In the data rows, zero lies at 4.5, halfway between 4 and 5.
Some points:
array([3, 3, 4, 5, 6, 4, 3, 6, 4, 4, 4, 6, 5, 4, 2, 5])
array([5, 4, 5, 3, 4, 5, 4, 4, 3, 4, 4, 3, 3, 6, 4, 4])
array([2, 9, 4, 7, 4, 4, 6, 4, 3, 5, 7, 6, 6, 1, 4, 4])
array([1, 5, 7, 9, 9, 9, 7, 6, 1, 4, 4, 9, 9, 0, 4, 6])
array([7, 5, 6, 4, 4, 2, 3, 2, 7, 3, 6, 5, 4, 6, 5, 5])
array([4, 4, 5, 5, 7, 5, 5, 5, 7, 4, 5, 3, 2, 5, 3, 6])
array([0, 3, 4, 6, 6, 6, 2, 6, 1, 4, 5, 9, 7, 2, 5, 9])
array([4, 4, 5, 4, 7, 4, 3, 3, 5, 4, 5, 5, 5, 5, 4, 7])
array([6, 3, 6, 3, 4, 1, 6, 5, 6, 3, 2, 4, 3, 3, 6, 9])
array([6, 3, 6, 2, 3, 2, 5, 5, 4, 2, 2, 5, 4, 5, 6, 7])
array([4, 5, 3, 3, 2, 4, 1, 3, 6, 5, 4, 2, 4, 6, 5, 3])
array([4, 4, 6, 3, 3, 2, 1, 5, 7, 6, 7, 7, 5, 6, 4, 2])
array([6, 4, 5, 3, 4, 3, 6, 3, 4, 3, 3, 5, 5, 6, 3, 3])
array([5, 7, 5, 6, 3, 5, 5, 5, 2, 4, 5, 2, 5, 3, 3, 4])
array([4, 7, 5, 8, 3, 5, 6, 6, 1, 3, 4, 3, 7, 1, 5, 4])
array([4, 3, 7, 3, 3, 2, 1, 5, 7, 6, 7, 7, 5, 6, 4, 2])
array([4, 4, 8, 4, 6, 4, 3, 3, 5, 4, 5, 6, 5, 6, 5, 7])
array([6, 5, 6, 5, 4, 4, 6, 5, 4, 4, 5, 4, 6, 6, 6, 3])
array([3, 3, 0, 5, 8, 6, 7, 5, 6, 8, 5, 5, 2, 7, 3, 4])
array([4, 4, 6, 3, 3, 3, 1, 4, 6, 6, 7, 6, 5, 6, 4, 2])
array([5, 4, 6, 4, 9, 8, 7, 4, 6, 3, 4, 1, 3, 7, 4, 5])
array([7, 5, 7, 3, 5, 2, 3, 2, 7, 3, 6, 4, 4, 6, 6, 6])
array([6, 5, 6, 4, 8, 5, 5, 2, 6, 5, 4, 3, 4, 6, 5, 6])
array([2, 8, 2, 7, 5, 7, 5, 4, 5, 9, 6, 2, 4, 3, 8, 7])
array([5, 3, 6, 2, 3, 2, 5, 5, 4, 2, 1, 4, 3, 5, 6, 6])
array([3, 7, 4, 8, 3, 5, 6, 6, 2, 3, 4, 3, 7, 1, 5, 4])
array([4, 5, 5, 4, 4, 5, 4, 4, 3, 5, 4, 4, 3, 4, 3, 4])
array([4, 5, 3, 4, 4, 4, 5, 4, 5, 4, 3, 4, 4, 3, 5, 6])
array([5, 5, 4, 5, 3, 3, 4, 5, 5, 7, 7, 4, 5, 2, 2, 4])
array([4, 3, 1, 5, 6, 5, 5, 5, 6, 8, 6, 4, 3, 5, 3, 3])
array([5, 4, 4, 5, 3, 3, 4, 5, 5, 7, 6, 4, 5, 2, 1, 4])
array([5, 5, 6, 3, 8, 5, 4, 2, 6, 5, 5, 3, 4, 7, 6, 7])
array([2, 7, 0, 6, 2, 6, 2, 2, 4, 9, 4, 4, 4, 4, 5, 5])
array([6, 5, 8, 3, 6, 3, 3, 4, 6, 4, 7, 3, 4, 7, 5, 6])
array([4, 5, 3, 4, 3, 6, 5, 4, 5, 6, 4, 5, 4, 6, 4, 5])
array([6, 1, 8, 2, 2, 5, 5, 9, 6, 5, 6, 6, 3, 6, 6, 3])
array([4, 4, 4, 2, 5, 6, 5, 5, 4, 4, 4, 3, 2, 5, 5, 4])
array([4, 3, 7, 3, 3, 3, 1, 5, 7, 6, 7, 7, 5, 6, 4, 2])
array([3, 7, 4, 7, 7, 9, 6, 2, 3, 7, 1, 7, 8, 3, 6, 4])
array([5, 2, 1, 5, 6, 5, 6, 5, 6, 7, 5, 4, 3, 6, 3, 3])
array([6, 5, 6, 4, 3, 4, 6, 5, 4, 3, 6, 4, 6, 6, 6, 3])
array([6, 1, 7, 2, 2, 4, 5, 9, 6, 5, 7, 6, 3, 7, 7, 2])
array([4, 4, 6, 3, 4, 3, 3, 4, 5, 5, 5, 6, 5, 6, 3, 3])
array([8, 2, 5, 9, 9, 7, 2, 6, 9, 8, 5, 9, 9, 2, 0, 2])
array([4, 3, 4, 4, 5, 4, 2, 5, 6, 2, 4, 4, 5, 5, 4, 4])
array([5, 7, 4, 6, 3, 5, 5, 5, 2, 3, 5, 2, 6, 3, 3, 4])
array([6, 5, 6, 4, 3, 4, 7, 5, 5, 3, 5, 4, 6, 6, 6, 4])
array([5, 4, 5, 3, 5, 3, 3, 2, 4, 4, 5, 4, 4, 5, 5, 6])
array([2, 3, 4, 3, 3, 4, 5, 5, 3, 4, 3, 4, 4, 5, 6, 6])
array([7, 3, 4, 3, 5, 3, 6, 3, 5, 4, 2, 6, 5, 7, 4, 3])
array([4, 4, 4, 4, 5, 4, 2, 6, 4, 4, 4, 4, 4, 5, 2, 5])
array([5, 5, 4, 5, 3, 3, 4, 5, 5, 7, 6, 4, 5, 2, 2, 4])
array([5, 3, 6, 2, 3, 2, 6, 6, 4, 2, 2, 4, 3, 5, 6, 8])
array([4, 5, 1, 4, 3, 3, 3, 2, 4, 5, 4, 4, 4, 3, 5, 5])
array([5, 4, 5, 4, 5, 6, 4, 4, 3, 4, 4, 3, 3, 5, 3, 4])
array([5, 3, 0, 6, 6, 5, 6, 6, 6, 8, 6, 4, 3, 6, 4, 3])
array([5, 4, 5, 3, 5, 4, 3, 4, 5, 4, 4, 5, 5, 5, 4, 5])
array([7, 4, 7, 5, 5, 2, 4, 3, 7, 3, 5, 6, 6, 5, 5, 5])
array([6, 5, 6, 5, 3, 4, 7, 5, 5, 3, 6, 4, 7, 6, 6, 4])
array([4, 5, 4, 3, 2, 4, 1, 3, 6, 5, 3, 2, 3, 5, 5, 4])
array([3, 4, 2, 7, 6, 7, 4, 7, 2, 6, 4, 9, 5, 3, 3, 5])
array([7, 4, 4, 3, 4, 3, 6, 3, 4, 3, 2, 5, 5, 7, 3, 3])
array([4, 4, 5, 3, 5, 5, 4, 5, 3, 4, 4, 3, 2, 6, 4, 4])
array([4, 4, 4, 4, 5, 4, 3, 6, 4, 3, 4, 5, 4, 4, 1, 5])
array([5, 3, 6, 2, 3, 2, 5, 5, 4, 2, 1, 5, 4, 5, 5, 7])
array([8, 4, 5, 4, 6, 2, 6, 3, 7, 4, 2, 8, 5, 6, 5, 4])
array([3, 7, 5, 8, 3, 5, 5, 6, 1, 3, 5, 2, 7, 1, 5, 4])
array([8, 3, 4, 7, 9, 8, 4, 4, 5, 6, 4, 5, 7, 2, 0, 0])
array([5, 4, 5, 5, 9, 8, 5, 2, 6, 5, 4, 4, 4, 6, 4, 6])
array([5, 1, 7, 2, 3, 4, 6, 8, 5, 5, 6, 6, 2, 7, 6, 3])
array([4, 7, 3, 6, 3, 5, 6, 4, 4, 6, 6, 2, 2, 2, 4, 3])
array([2, 3, 3, 4, 4, 5, 5, 5, 3, 4, 3, 4, 4, 4, 6, 5])
array([1, 8, 5, 7, 3, 5, 6, 4, 2, 4, 7, 6, 5, 2, 5, 4])
array([6, 6, 4, 6, 3, 5, 5, 6, 2, 3, 5, 2, 6, 3, 3, 3])
array([4, 4, 7, 3, 3, 3, 1, 5, 7, 6, 7, 7, 5, 6, 5, 2])
array([3, 5, 3, 4, 3, 5, 5, 4, 4, 5, 4, 6, 5, 5, 2, 5])
array([2, 3, 3, 4, 4, 5, 5, 4, 3, 5, 3, 4, 3, 5, 7, 5])
array([1, 7, 1, 6, 4, 8, 4, 4, 4, 9, 4, 3, 3, 3, 6, 6])
array([4, 3, 5, 3, 5, 6, 5, 7, 1, 6, 6, 4, 1, 3, 7, 2])
array([5, 3, 4, 3, 6, 6, 5, 8, 2, 6, 6, 4, 1, 4, 6, 2])
array([6, 3, 6, 3, 4, 1, 6, 4, 6, 2, 2, 5, 3, 4, 6, 9])
array([5, 4, 5, 4, 5, 3, 3, 3, 4, 4, 5, 5, 4, 5, 4, 5])
array([4, 3, 3, 4, 6, 5, 5, 6, 5, 3, 4, 4, 3, 5, 2, 5])
array([5, 3, 1, 5, 7, 5, 6, 5, 4, 6, 5, 4, 3, 6, 3, 3])
array([6, 5, 6, 5, 3, 3, 7, 5, 4, 4, 5, 4, 7, 6, 6, 3])
array([1, 7, 2, 7, 5, 6, 5, 4, 6, 9, 6, 2, 4, 3, 7, 7])
array([5, 1, 8, 2, 2, 4, 5, 9, 6, 5, 6, 6, 3, 7, 6, 2])
array([6, 5, 6, 4, 3, 4, 6, 5, 5, 3, 5, 4, 6, 6, 6, 4])
array([6, 3, 4, 3, 4, 1, 6, 4, 6, 3, 2, 4, 3, 3, 6, 8])
array([5, 4, 5, 6, 3, 3, 5, 4, 5, 2, 4, 5, 9, 4, 3, 5])
array([4, 4, 4, 4, 6, 4, 3, 6, 4, 3, 4, 5, 4, 4, 2, 5])
array([7, 7, 3, 9, 4, 8, 7, 4, 4, 4, 4, 4, 8, 2, 2, 4])
array([5, 3, 6, 2, 3, 2, 5, 5, 4, 2, 1, 4, 4, 5, 5, 6])
array([6, 4, 5, 2, 4, 2, 6, 4, 6, 2, 2, 4, 3, 3, 6, 9])
array([5, 5, 5, 4, 3, 3, 6, 4, 4, 4, 5, 5, 7, 5, 5, 4])
array([6, 6, 5, 6, 3, 5, 5, 6, 2, 4, 4, 2, 5, 3, 2, 4])
array([3, 3, 2, 5, 4, 5, 6, 3, 3, 5, 4, 4, 4, 4, 7, 6])
array([4, 5, 3, 3, 2, 4, 1, 3, 6, 4, 3, 1, 4, 6, 5, 4])
array([4, 4, 5, 3, 5, 6, 5, 7, 2, 6, 6, 4, 2, 3, 6, 2])
array([6, 3, 6, 2, 3, 2, 5, 5, 5, 2, 2, 4, 4, 5, 6, 7])
array([3, 5, 3, 4, 3, 6, 5, 4, 5, 6, 4, 5, 5, 6, 3, 5])
array([6, 4, 6, 3, 4, 1, 6, 4, 6, 2, 2, 4, 2, 4, 7, 8])
array([6, 4, 6, 3, 4, 1, 6, 4, 6, 2, 1, 5, 3, 4, 6, 8])
array([4, 4, 4, 5, 6, 5, 3, 7, 4, 4, 4, 5, 4, 4, 1, 5])
array([2, 6, 6, 9, 9, 9, 8, 6, 2, 4, 3, 9, 9, 1, 4, 6])
array([3, 8, 3, 5, 4, 6, 5, 1, 4, 3, 6, 3, 3, 3, 4, 4])
array([2, 3, 3, 4, 4, 4, 5, 5, 2, 3, 2, 4, 4, 5, 6, 6])
array([6, 4, 6, 9, 9, 9, 4, 4, 3, 5, 1, 9, 9, 1, 4, 5])
array([4, 4, 4, 4, 6, 4, 3, 6, 5, 3, 4, 3, 3, 5, 2, 4])
array([4, 4, 4, 3, 4, 6, 4, 5, 3, 4, 4, 4, 2, 6, 4, 4])
array([3, 3, 6, 9, 7, 7, 2, 9, 4, 6, 7, 9, 9, 3, 2, 3])
array([3, 4, 4, 4, 6, 6, 6, 5, 3, 6, 5, 4, 2, 3, 6, 3])
array([5, 5, 4, 4, 3, 4, 5, 5, 4, 4, 5, 5, 6, 6, 4, 3])
array([6, 3, 4, 5, 8, 6, 6, 5, 5, 7, 5, 4, 2, 7, 3, 1])
array([6, 4, 6, 2, 5, 2, 6, 4, 6, 2, 2, 5, 3, 3, 6, 8])
array([8, 5, 6, 4, 5, 2, 3, 2, 7, 3, 6, 4, 4, 6, 6, 5])
array([6, 4, 6, 4, 5, 3, 5, 4, 5, 2, 4, 5, 6, 5, 5, 4])
array([6, 7, 4, 6, 3, 5, 5, 5, 2, 3, 5, 2, 5, 3, 3, 4])
array([5, 5, 6, 4, 5, 4, 4, 3, 4, 4, 4, 5, 5, 6, 3, 5])
array([5, 3, 6, 2, 3, 2, 5, 5, 4, 2, 2, 4, 4, 5, 5, 7])
array([4, 3, 5, 3, 6, 6, 5, 7, 2, 6, 6, 4, 1, 3, 6, 1])
array([5, 5, 4, 5, 3, 3, 4, 5, 5, 7, 6, 4, 4, 2, 2, 4])
array([3, 4, 6, 3, 3, 2, 1, 4, 7, 5, 7, 6, 5, 6, 4, 2])
array([5, 4, 4, 9, 9, 9, 4, 5, 4, 3, 1, 7, 9, 2, 1, 5])
array([6, 4, 4, 4, 4, 3, 5, 3, 4, 4, 2, 5, 5, 5, 4, 3])
array([4, 4, 7, 3, 4, 4, 4, 4, 5, 2, 5, 5, 5, 6, 4, 6])
array([4, 5, 3, 4, 2, 3, 1, 3, 6, 5, 3, 1, 3, 6, 6, 3])
array([5, 5, 7, 3, 8, 5, 5, 2, 8, 4, 5, 4, 3, 7, 6, 8])
array([8, 5, 7, 4, 5, 2, 3, 2, 7, 3, 6, 4, 4, 6, 5, 5])
array([3, 4, 3, 3, 4, 5, 5, 5, 2, 4, 3, 4, 4, 5, 6, 5])
array([7, 4, 4, 3, 4, 3, 5, 3, 4, 4, 2, 5, 4, 6, 4, 4])
array([6, 7, 4, 6, 3, 4, 4, 5, 2, 4, 5, 2, 6, 3, 2, 4])
array([6, 4, 5, 3, 6, 4, 4, 3, 4, 3, 5, 5, 3, 6, 5, 6])
array([0, 4, 4, 8, 5, 7, 1, 6, 2, 4, 4, 9, 8, 2, 5, 7])
array([5, 8, 4, 9, 4, 5, 6, 5, 1, 4, 4, 4, 7, 0, 5, 4])
array([5, 4, 3, 3, 5, 4, 6, 3, 3, 4, 4, 4, 4, 6, 5, 3])
array([2, 7, 3, 7, 6, 6, 4, 5, 6, 9, 6, 2, 5, 3, 7, 6])
array([7, 2, 6, 3, 6, 3, 6, 4, 7, 2, 0, 7, 6, 8, 5, 3])
array([5, 5, 4, 5, 3, 3, 4, 5, 5, 7, 6, 4, 5, 2, 2, 4])
array([2, 8, 4, 7, 3, 4, 7, 4, 3, 4, 7, 6, 5, 1, 5, 4])
array([4, 6, 4, 2, 3, 4, 1, 3, 5, 4, 4, 1, 3, 6, 6, 4])
array([6, 7, 4, 6, 3, 5, 5, 4, 2, 3, 5, 2, 6, 3, 2, 3])
array([5, 3, 5, 7, 9, 9, 6, 3, 3, 3, 1, 7, 8, 3, 3, 4])
array([2, 7, 2, 7, 5, 6, 5, 4, 6, 9, 6, 2, 4, 3, 8, 6])
array([6, 5, 6, 3, 8, 5, 4, 2, 6, 4, 5, 3, 3, 7, 5, 7])
array([2, 7, 3, 7, 6, 6, 4, 5, 5, 9, 7, 2, 4, 3, 8, 6])
array([5, 5, 6, 3, 8, 5, 4, 2, 7, 4, 4, 3, 4, 7, 5, 7])
array([2, 8, 5, 7, 3, 4, 6, 4, 3, 4, 7, 6, 6, 1, 5, 5])
array([6, 0, 7, 2, 2, 4, 5, 9, 6, 5, 7, 6, 3, 6, 7, 3])
array([3, 3, 2, 5, 7, 6, 5, 5, 7, 8, 5, 6, 3, 7, 1, 4])
array([4, 3, 4, 3, 5, 6, 5, 7, 1, 6, 6, 4, 1, 3, 6, 2])
array([5, 5, 6, 3, 5, 3, 3, 3, 5, 3, 5, 5, 4, 6, 4, 6])
array([2, 7, 3, 7, 5, 6, 4, 4, 6, 9, 6, 2, 4, 3, 7, 7])
array([3, 3, 6, 3, 3, 2, 1, 4, 7, 5, 7, 6, 5, 6, 4, 1])
array([5, 4, 5, 4, 3, 3, 6, 4, 4, 3, 4, 6, 6, 6, 4, 4])
array([5, 4, 5, 4, 5, 3, 3, 3, 5, 4, 5, 5, 4, 6, 4, 5])
array([2, 8, 4, 7, 3, 4, 6, 4, 3, 5, 8, 6, 5, 2, 5, 4])
array([8, 5, 6, 4, 5, 2, 3, 2, 7, 3, 6, 5, 4, 6, 5, 5])
array([4, 4, 4, 5, 5, 4, 3, 6, 4, 3, 4, 6, 4, 4, 1, 5])
array([2, 4, 3, 6, 7, 6, 5, 5, 3, 5, 3, 4, 5, 2, 6, 6])
array([1, 8, 4, 7, 3, 4, 6, 4, 3, 4, 7, 6, 5, 2, 5, 5])
array([7, 5, 7, 4, 5, 2, 3, 2, 7, 3, 6, 5, 4, 6, 5, 5])
array([2, 3, 3, 4, 4, 5, 5, 5, 3, 3, 2, 4, 4, 4, 6, 6])
array([5, 4, 5, 3, 4, 3, 3, 3, 4, 4, 5, 5, 4, 6, 4, 5])
array([2, 8, 5, 7, 3, 4, 6, 4, 2, 4, 7, 5, 6, 1, 5, 5])
array([6, 7, 4, 6, 3, 5, 4, 5, 3, 4, 4, 2, 5, 3, 3, 4])
array([6, 5, 6, 4, 3, 4, 6, 5, 5, 4, 5, 4, 6, 6, 6, 4])
array([6, 1, 8, 2, 2, 4, 5, 9, 7, 4, 6, 6, 2, 6, 6, 3])
array([3, 4, 5, 8, 9, 9, 5, 6, 4, 1, 2, 6, 9, 3, 3, 7])
array([6, 4, 3, 9, 9, 9, 8, 2, 5, 5, 1, 4, 7, 4, 1, 4])
array([4, 7, 4, 8, 3, 5, 5, 6, 1, 4, 4, 3, 7, 1, 5, 4])
array([5, 5, 5, 5, 8, 7, 5, 2, 4, 4, 4, 3, 5, 5, 3, 4])
array([5, 5, 4, 5, 3, 4, 4, 5, 5, 6, 6, 4, 5, 2, 2, 5])
array([8, 5, 7, 4, 5, 2, 3, 2, 7, 3, 6, 5, 5, 5, 6, 5])
array([5, 4, 5, 3, 5, 3, 4, 3, 4, 4, 4, 4, 4, 6, 4, 5])
array([6, 6, 4, 7, 2, 5, 5, 5, 2, 3, 5, 2, 6, 3, 3, 4])
array([4, 3, 5, 3, 5, 6, 5, 7, 2, 6, 6, 4, 2, 4, 6, 1])
array([4, 5, 4, 3, 4, 4, 2, 3, 6, 4, 4, 3, 3, 6, 3, 4])
array([6, 0, 7, 2, 2, 5, 5, 9, 6, 5, 6, 6, 2, 6, 7, 2])
array([7, 3, 3, 8, 9, 9, 8, 4, 9, 8, 4, 5, 5, 6, 1, 3])
array([3, 5, 3, 3, 3, 5, 5, 4, 6, 7, 4, 5, 5, 7, 4, 5])
array([8, 5, 7, 3, 4, 2, 4, 1, 8, 3, 6, 5, 4, 5, 6, 5])
array([6, 4, 5, 4, 5, 6, 5, 4, 4, 4, 4, 3, 4, 4, 3, 3])
array([5, 3, 1, 6, 5, 5, 6, 5, 6, 7, 5, 4, 3, 6, 3, 2])
array([4, 6, 3, 3, 2, 4, 1, 3, 5, 4, 4, 2, 4, 5, 5, 3])
array([5, 4, 5, 3, 5, 6, 5, 4, 3, 4, 4, 3, 3, 6, 4, 4])
array([5, 5, 6, 3, 7, 6, 4, 2, 6, 4, 5, 3, 3, 7, 6, 7])
array([4, 8, 4, 8, 4, 5, 6, 6, 2, 3, 4, 3, 7, 1, 5, 4])
array([1, 2, 3, 7, 3, 5, 2, 9, 1, 5, 5, 9, 8, 2, 2, 5])
array([4, 5, 3, 3, 3, 3, 1, 3, 6, 4, 4, 1, 4, 5, 5, 4])
array([3, 5, 3, 3, 3, 5, 5, 4, 5, 6, 4, 5, 5, 6, 4, 5])
array([4, 3, 5, 3, 6, 6, 5, 7, 2, 6, 6, 4, 2, 4, 6, 2])
array([6, 4, 4, 4, 5, 6, 3, 4, 4, 6, 5, 2, 4, 4, 3, 2])
There is one direction along which these points spread out most. Where along it does each point below lie, from 0 to 99? The average is 50, and the first point in the table lies past the average.
array([6, 4, 6, 3, 5, 1, 5, 4, 6, 2, 1, 4, 3, 4, 6, 9]) : 30
array([0, 4, 1, 8, 4, 6, 1, 6, 0, 5, 4, 9, 8, 1, 4, 6]) : 87
array([5, 4, 5, 3, 5, 6, 6, 5, 3, 4, 4, 3, 2, 6, 5, 5]) : 44
array([4, 3, 1, 5, 6, 6, 6, 5, 7, 7, 5, 3, 4, 6, 4, 3]) : 54
array([3, 5, 2, 5, 4, 6, 5, 2, 6, 7, 3, 5, 5, 6, 2, 5]) : 57
array([4, 3, 4, 3, 6, 5, 6, 7, 1, 6, 6, 4, 2, 3, 7, 1]) : 54
array([3, 4, 4, 5, 5, 5, 3, 7, 4, 4, 4, 6, 5, 4, 2, 5]) : 58
array([5, 5, 6, 3, 8, 5, 4, 1, 7, 4, 5, 4, 3, 7, 6, 8]) : 35
array([6, 3, 1, 5, 5, 4, 6, 5, 5, 7, 5, 4, 3, 6, 3, 2]) : 50
array([5, 5, 6, 3, 8, 5, 4, 1, 6, 4, 4, 3, 4, 7, 6, 7]) : 37
array([4, 4, 7, 3, 3, 2, 1, 5, 7, 6, 7, 7, 5, 6, 4, 2]) : 34
array([5, 5, 3, 3, 3, 4, 1, 3, 6, 4, 4, 2, 4, 5, 5, 4]) : 39
array([6, 5, 5, 4, 3, 3, 7, 5, 4, 3, 5, 4, 6, 6, 6, 4]) : 42
array([6, 2, 5, 3, 5, 2, 5, 4, 5, 3, 1, 9, 6, 7, 5, 4]) : 34
array([3, 5, 3, 4, 3, 6, 5, 4, 5, 6, 5, 5, 4, 6, 4, 5]) : 52
array([5, 5, 4, 5, 4, 3, 4, 5, 5, 7, 6, 4, 5, 2, 2, 4]) : 57
array([1, 7, 2, 7, 6, 6, 4, 4, 6, 9, 7, 2, 4, 3, 7, 6]) : 70
array([4, 4, 3, 4, 5, 5, 3, 6, 4, 4, 4, 5, 5, 4, 2, 5]) : 55
array([5, 7, 3, 4, 2, 3, 3, 2, 4, 7, 4, 4, 6, 4, 4, 3]) : 52
array([6, 5, 4, 5, 2, 4, 3, 5, 5, 7, 7, 4, 5, 2, 2, 4]) : 56
array([5, 4, 4, 3, 5, 5, 5, 4, 3, 4, 4, 3, 2, 5, 4, 4]) : 45
array([6, 1, 8, 1, 2, 5, 5, 8, 6, 5, 7, 6, 3, 6, 7, 2]) : 26
array([4, 5, 4, 3, 4, 4, 2, 4, 6, 4, 5, 1, 3, 6, 4, 5]) : 38
array([6, 3, 5, 3, 4, 3, 6, 4, 5, 2, 2, 5, 5, 6, 3, 3]) : 37
array([2, 7, 3, 7, 5, 6, 4, 4, 5, 9, 7, 2, 4, 3, 8, 6]) : 68
array([7, 4, 5, 3, 4, 3, 6, 3, 5, 3, 2, 6, 5, 7, 4, 3]) : 35
array([5, 3, 1, 5, 6, 6, 5, 5, 6, 7, 5, 4, 3, 6, 3, 3]) : 53
array([6, 3, 6, 2, 3, 2, 5, 5, 4, 1, 2, 5, 3, 6, 6, 7]) : 26
array([6, 1, 8, 2, 2, 4, 5, 9, 7, 4, 7, 6, 2, 6, 7, 2]) : 23
array([3, 4, 7, 3, 3, 3, 1, 4, 7, 5, 6, 7, 5, 6, 4, 2]) : 36
array([4, 7, 4, 8, 3, 5, 6, 6, 1, 4, 5, 3, 7, 1, 6, 5]) : 76
array([5, 5, 4, 5, 3, 3, 4, 5, 5, 7, 6, 4, 5, 2, 1, 4]) : 57
array([6, 1, 8, 2, 3, 4, 5, 9, 6, 5, 7, 6, 2, 6, 7, 3]) : 26
array([3, 5, 3, 4, 4, 6, 4, 4, 5, 6, 4, 6, 4, 6, 4, 5]) : 52
array([4, 7, 5, 8, 3, 5, 6, 6, 2, 3, 5, 3, 7, 1, 5, 5]) : 73
array([4, 5, 3, 3, 2, 4, 1, 3, 6, 4, 4, 2, 3, 5, 5, 3]) : 38
array([6, 3, 6, 3, 4, 1, 6, 5, 6, 2, 2, 4, 3, 4, 6, 8]) : 29
array([0, 9, 2, 7, 4, 5, 6, 2, 3, 7, 6, 6, 5, 2, 4, 4]) : 79
array([2, 3, 4, 6, 5, 6, 2, 6, 1, 4, 4, 9, 6, 2, 3, 7]) : 71
array([1, 7, 2, 7, 5, 6, 4, 4, 5, 9, 6, 2, 4, 3, 7, 7]) : 70
array([2, 8, 4, 7, 3, 5, 6, 4, 3, 4, 8, 6, 5, 2, 5, 4]) : 71
array([2, 3, 3, 4, 4, 5, 6, 5, 3, 3, 2, 4, 4, 5, 6, 5]) : 51
array([6, 3, 6, 3, 4, 2, 6, 4, 6, 2, 2, 4, 3, 4, 6, 9]) : 30
array([6, 7, 4, 6, 3, 4, 4, 6, 2, 3, 4, 2, 6, 3, 3, 4]) : 61
array([2, 8, 5, 7, 3, 4, 6, 4, 3, 4, 8, 6, 6, 2, 5, 4]) : 69
array([6, 3, 4, 3, 4, 3, 5, 4, 4, 3, 2, 5, 5, 6, 4, 3]) : 39
array([4, 7, 4, 8, 3, 5, 5, 6, 2, 3, 5, 3, 7, 1, 5, 4]) : 74
array([8, 5, 6, 4, 5, 2, 3, 2, 8, 2, 6, 5, 4, 6, 6, 5]) : 27
array([5, 6, 3, 7, 2, 6, 5, 3, 3, 5, 2, 5, 8, 3, 2, 4]) : 71
array([3, 6, 0, 5, 3, 4, 3, 1, 4, 8, 4, 5, 5, 3, 6, 4]) : 61
array([4, 3, 5, 3, 6, 6, 6, 7, 2, 6, 6, 4, 1, 3, 8, 2]) : 51
array([6, 3, 7, 2, 3, 2, 5, 5, 4, 2, 2, 5, 4, 5, 5, 6]) : 30
array([6, 3, 6, 3, 5, 4, 7, 6, 6, 2, 2, 5, 6, 5, 4, 4]) : 40
array([3, 5, 3, 4, 3, 6, 5, 4, 5, 5, 4, 5, 5, 6, 3, 5]) : 53
array([2, 3, 4, 3, 4, 4, 6, 5, 2, 4, 3, 4, 4, 5, 7, 5]) : 47
array([5, 4, 6, 3, 8, 5, 4, 2, 6, 4, 5, 3, 4, 7, 6, 7]) : 37
array([5, 4, 5, 3, 5, 4, 3, 3, 5, 4, 4, 5, 4, 6, 4, 6]) : 39
array([4, 7, 5, 8, 3, 5, 6, 6, 2, 3, 4, 2, 7, 1, 5, 4]) : 73
array([4, 4, 5, 2, 5, 5, 5, 5, 3, 4, 4, 3, 2, 6, 4, 4]) : 41
array([4, 5, 3, 3, 2, 3, 1, 2, 5, 5, 4, 2, 4, 5, 5, 4]) : 39
array([2, 4, 3, 3, 4, 5, 5, 5, 3, 4, 2, 4, 4, 4, 6, 5]) : 52
array([4, 4, 4, 2, 4, 5, 4, 5, 3, 4, 4, 3, 2, 6, 4, 4]) : 41
array([4, 5, 3, 4, 4, 5, 6, 5, 5, 5, 4, 5, 5, 6, 4, 4]) : 51
array([5, 5, 6, 4, 9, 6, 4, 2, 6, 5, 4, 3, 4, 6, 5, 7]) : 46
array([6, 4, 3, 4, 2, 3, 2, 5, 6, 7, 7, 4, 6, 2, 2, 2]) : 51
